a = [130 133  99 113 154 127 124 116 139 125 125 127 127 127 139 125]
a[-16] = 130
a[15] = 125
a[-14] = 99
a[11] = 127

M =
[[143 127 153 132 123]
 [117 138 129 136 132]
 [133 133 153 118 119]
 [113 127 127 129 121]
 [148 134 116 125 129]
 [106 127 121 130 125]
 [127 128 138 132 136]
 [127 126 110 132 123]
 [135 123 108 124 125]
 [131 126 151 142 133]
 [128 130 128 128 115]]
M[0, 0] => 143
M[7, 3] => 132
M[4, 3] => 125
M[7, 0] => 127
M[7, 2] => 110
M[0, 1] => 127
M[4, 4] => 129
M[9] => [131, 126, 151, 142, 133]
M[4] => [148, 134, 116, 125, 129]
M[:, 2] => [153, 129, 153, 127, 116, 121, 138, 110, 108, 151, 128]
M[5] => [106, 127, 121, 130, 125]
M[6] => [127, 128, 138, 132, 136]
M[:, 1] => [127, 138, 133, 127, 134, 127, 128, 126, 123, 126, 130]
M[4, 1] => 134
M[6, 1] => 128
M[4, 2] => 116
M[0, 2] => 153
M[6, 4] => 136
M[6, 3] => 132
M[9, 1] => 126
M[9, 4] => 133

grid =
[[127 127 127 126 128 128 123 128 127 126 127 128 122 130 126]
 [123 102 126 124 126 126 133 125 103 131 124 105 135 121 112]
 [133 120 123 131 122 133 117 136 121 123 121 121 117 141 129]]
Indices start at 0.
(0, 0) -> 127
(0, 5) -> 128
(2, 3) -> 131
(1, 4) -> 126
(0, 6) -> 123
(2, 8) -> 121
(2, 5) -> 133
(1, 6) -> 133
(1, 14) -> 112
(1, 9) -> 131
(2, 7) -> 136
(1, 0) -> 123
(0, 9) -> 126
(2, 0) -> 133

data =
135  132  136  134  124  133  132  127  127  128  132  130  127  129
137  121  116  134  121  134  125  133  129  152  120  140  128  129
129  128  121  128  141  129  123  137  134  138  131  136  136  128
117  121  136  119  122  119  140  129  132  128  121  128  120  135
133  127  117  131  136  132  120  128  125  130  128  127  136  123
123  117  121  123  133  124  132  137  136  148  119  139  130  135
data[-6][-14] -> 135
data[:, 7] -> [127, 133, 137, 129, 128, 137]
data[:, -14] -> [135, 137, 129, 117, 133, 123]
data[-4][10] -> 131
data[2][2] -> 121
data[-6][-1] -> 129
data[:, 10] -> [132, 120, 131, 121, 128, 119]
data[3][-2] -> 120
data[2][8] -> 134
data[-5][1] -> 121
data[-1][-12] -> 121
data[-6][-5] -> 128
data[:, 3] -> [134, 134, 128, 119, 131, 123]
data[4][-7] -> 128
data[:, -1] -> [129, 129, 128, 135, 123, 135]
data[-3][-12] -> 136
data[-3] -> [117, 121, 136, 119, 122, 119, 140, 129, 132, 128, 121, 128, 120, 135]
data[-5][6] -> 125
data[0][7] -> 127
data[-5] -> [137, 121, 116, 134, 121, 134, 125, 133, 129, 152, 120, 140, 128, 129]
data[-2][2] -> 117
data[-1][4] -> 133
data[2][-7] -> 137
data[1][11] -> 140

arr =
[[146 139 130 108 133 128 136 126 147 113 131]
 [106 121 152 141 126 148 115 128 133 123 151]
 [148 121 129 127 144 129 122 140 141 130 116]
 [139 120 121 110 132 114 132 120 120 116 123]]
arr[0,0] = 146
arr[2,1] = 121
arr[0,2] = 130
arr[0] = [146, 139, 130, 108, 133, 128, 136, 126, 147, 113, 131]
arr[2] = [148, 121, 129, 127, 144, 129, 122, 140, 141, 130, 116]
arr[0,5] = 128
arr[3,2] = 121
arr[2,9] = 130
arr[:, 10] = [131, 151, 116, 123]
arr[3,5] = 114
arr[3] = [139, 120, 121, 110, 132, 114, 132, 120, 120, 116, 123]
arr[:, 9] = [113, 123, 130, 116]
arr[:, 6] = [136, 115, 122, 132]
arr[3,8] = 120
arr[3,1] = 120
arr[0,10] = 131
arr[2,4] = 144

m = [123 125 134 134 116 133 143 112 135 131 128 152 134 142 157]
m[0] -> 123
m[14] -> 157
m[1] -> 125
m[13] -> 142
m[5] -> 133
m[7] -> 112

X =
[[121 109 142 116 111]
 [117 115 141 118 112]
 [124 109 139 109 109]
 [125 110 144 130 117]
 [148 140 112 149 152]]
X[-5,-5]	121
X[-1,-3]	112
X[-2,-1]	117
X[4]	[148, 140, 112, 149, 152]
X[2,0]	124
X[2,4]	109
X[0,-3]	142
X[-4,-2]	118
X[-4,0]	117
X[:, 2]	[142, 141, 139, 144, 112]

W =
153,135,133,133,152,118,134,120,127,125,125,136,136
130,130,135,128,112,126,126,129,125,126,134,132,142
Indices start at 0.
(0, 0) => 153
(0, 1) => 135
(1, 11) => 132
(1, 6) => 126
(0, 5) => 118
(0, 9) => 125
(0, 3) => 133
(1, 10) => 134

x =
[[138 128 124 106 133 105 139 106 126]
 [132 118 110 127 129 125 137 124 125]
 [123 121 122 131 112 135 128 135 124]
 [133 139 146 129 135 126 134 127 123]]
Rows and columns are counted from 0.
(0, 0): 138
(1, 2): 110
(2, 5): 135
(1, 6): 137
(1, 4): 129
(3, 5): 126
(0, 5): 105
(1, 7): 124
(1, 5): 125
(2, 6): 128
(2, 1): 121
(3, 4): 135

A =
array([120, 138, 107, 140, 128, 123, 141, 139, 120, 109, 135, 107, 135,
       120])
A[0] => 120
A[9] => 109
A[5] => 123
A[6] => 141
A[10] => 135

B = [126 125 105 145 115 117]
B[0] = 126
B[2] = 105
B[5] = 117
